[[134 129 127 127 127 132 126 130 136]
 [132 129 122 128 128 127 130 126 121]
 [143 129 129 128 128 137 125 133 145]
 [127 127 129 129 129 129 128 129 132]
 [137 131 105 129 130 124 133 121 111]
 [148 135 105 122 122 124 128 121 118]
 [147 134 117 121 121 128 125 125 136]
 [131 125 128 134 135 135 130 134 140]
 [126 121 113 144 145 133 140 131 125]
 [135 131 120 126 126 127 127 125 128]
 [140 129 128 129 129 137 125 134 147]]
The third entry on the main diagonal is 129
The top-right entry: 136
Report the entry in the bottom-left corner.
A: 140
Report the entry just right of the centre entry.
A: 124
Report the largest entry in the last column.
A: 147
Report the fourth entry from the end, reading row by row.
A: 137
Report the first entry of the largest entry's row.
A: 148
Report the 5th entry in reading order.
A: 127
The entry just right of the largest entry -> 135
The top-left entry: 134
The fifth entry from the end, reading row by row: 129
The entry directly below the largest entry is 147
The second entry on the main diagonal: 129
The smallest entry in the first row: 126
The second-last entry, reading row by row: 134
Report the smallest entry in the last row.
A: 125
Report the entry directly above the centre entry.
A: 130
The smallest entry in the last column -> 111
The entry just right of 144: 145

Questions about the table below. Indices start at 1.
1) What is the entry in the bottom-right corner?
2) What is the entry just left of 152?
3) What is the top-right entry?
4) What is the entry at row 1, column 2?
5) What is the entry just left of the smallest entry?
6) What is the entry at row 2, column 3?
[[107 107 154 107 127 151 115 112 106 107 145 149 104 106]
 [148 107 109 149 152 153 147 100 148 108 153 153 149 149]
 [153 107 110 153 151 151 145 103 154 107 151 151 154 153]]
1) 153
2) 149
3) 106
4) 107
5) 147
6) 109

Questions about the matrix below. Counting starts at 1.
1) Read off the top-right entry.
2) Read off the bottom-right entry.
3) Read off the entry directly above the centre entry.
4) Read off the entry directly below the smallest entry.
5) Read off the entry directly below the centre entry.
6) Read off the entry at row 1, column 3.
7) Read off the bottom entry of the column that holds the largest entry.
8) Read off the entry directly above the largest entry.
[[122 114 123 136 140 133 128 122 131 125 132 121 113 124 126]
 [127 131 131 130 129 128 125 129 127 134 138 122 127 130 132]
 [124 131 130 129 133 124 124 125 129 136 129 129 138 124 132]
 [126 137 129 128 134 129 128 129 126 131 129 127 140 125 124]
 [122 126 127 129 127 131 126 127 124 128 126 131 132 127 131]
 [132 131 132 127 125 125 122 126 126 135 137 127 126 126 130]
 [128 131 134 126 125 124 122 125 129 129 132 122 121 123 129]
 [126 144 130 124 125 122 124 126 124 141 128 135 150 133 127]
 [132 152 134 118 119 115 121 131 121 145 134 136 148 135 133]]
1) 126
2) 133
3) 129
4) 127
5) 126
6) 123
7) 152
8) 144

128,113,128,128,128,129,131,137,147,153,155,155
129,102,128,128,128,128,128,131,139,149,154,155
128,146,129,130,136,146,153,154,155,155,155,155
128,118,128,128,128,128,128,129,131,139,149,153
The entry just left of 113 -> 128
The bottom-right entry: 153
The entry in the bottom-left corner -> 128
Find the largest entry in the first column.
A: 129
The top-right entry: 155
Find the second entry on the main diagonal.
A: 102
Find the fifth entry, reading row by row.
A: 128
Find the third entry on the diagonal from the top-right corner.
A: 155
The smallest entry in the first row -> 113
Find the fifth-last entry, reading row by row.
A: 129
The 2nd-last entry, reading row by row -> 149
Find the 3rd entry, reading row by row.
A: 128
The entry directly below 136: 128

Read these off the matrix that follows. Counting starts at 1.
1) The top-right entry?
2) The top entry of the column that holds the smallest entry?
3) The smallest entry?
4) The bottom-left entry?
5) The entry in row 1 and column 2?
6) The entry directly below the smallest entry?
[[140 125 143 138 138 127 126 138]
 [150 119 144 119 120 119 119 119]
 [130 151 131 128 127 151 151 127]
 [145 138 142 120 119 138 138 119]
 [129 126 134 148 148 127 126 148]
 [138 136 140 133 132 136 136 132]
 [134 133 138 140 139 134 133 139]
 [108 154 114 149 149 153 154 148]
 [144 139 139 115 115 138 139 115]
 [140 134 135 118 118 134 134 118]
 [116 133 118 147 148 132 133 147]]
1) 138
2) 140
3) 108
4) 116
5) 125
6) 144
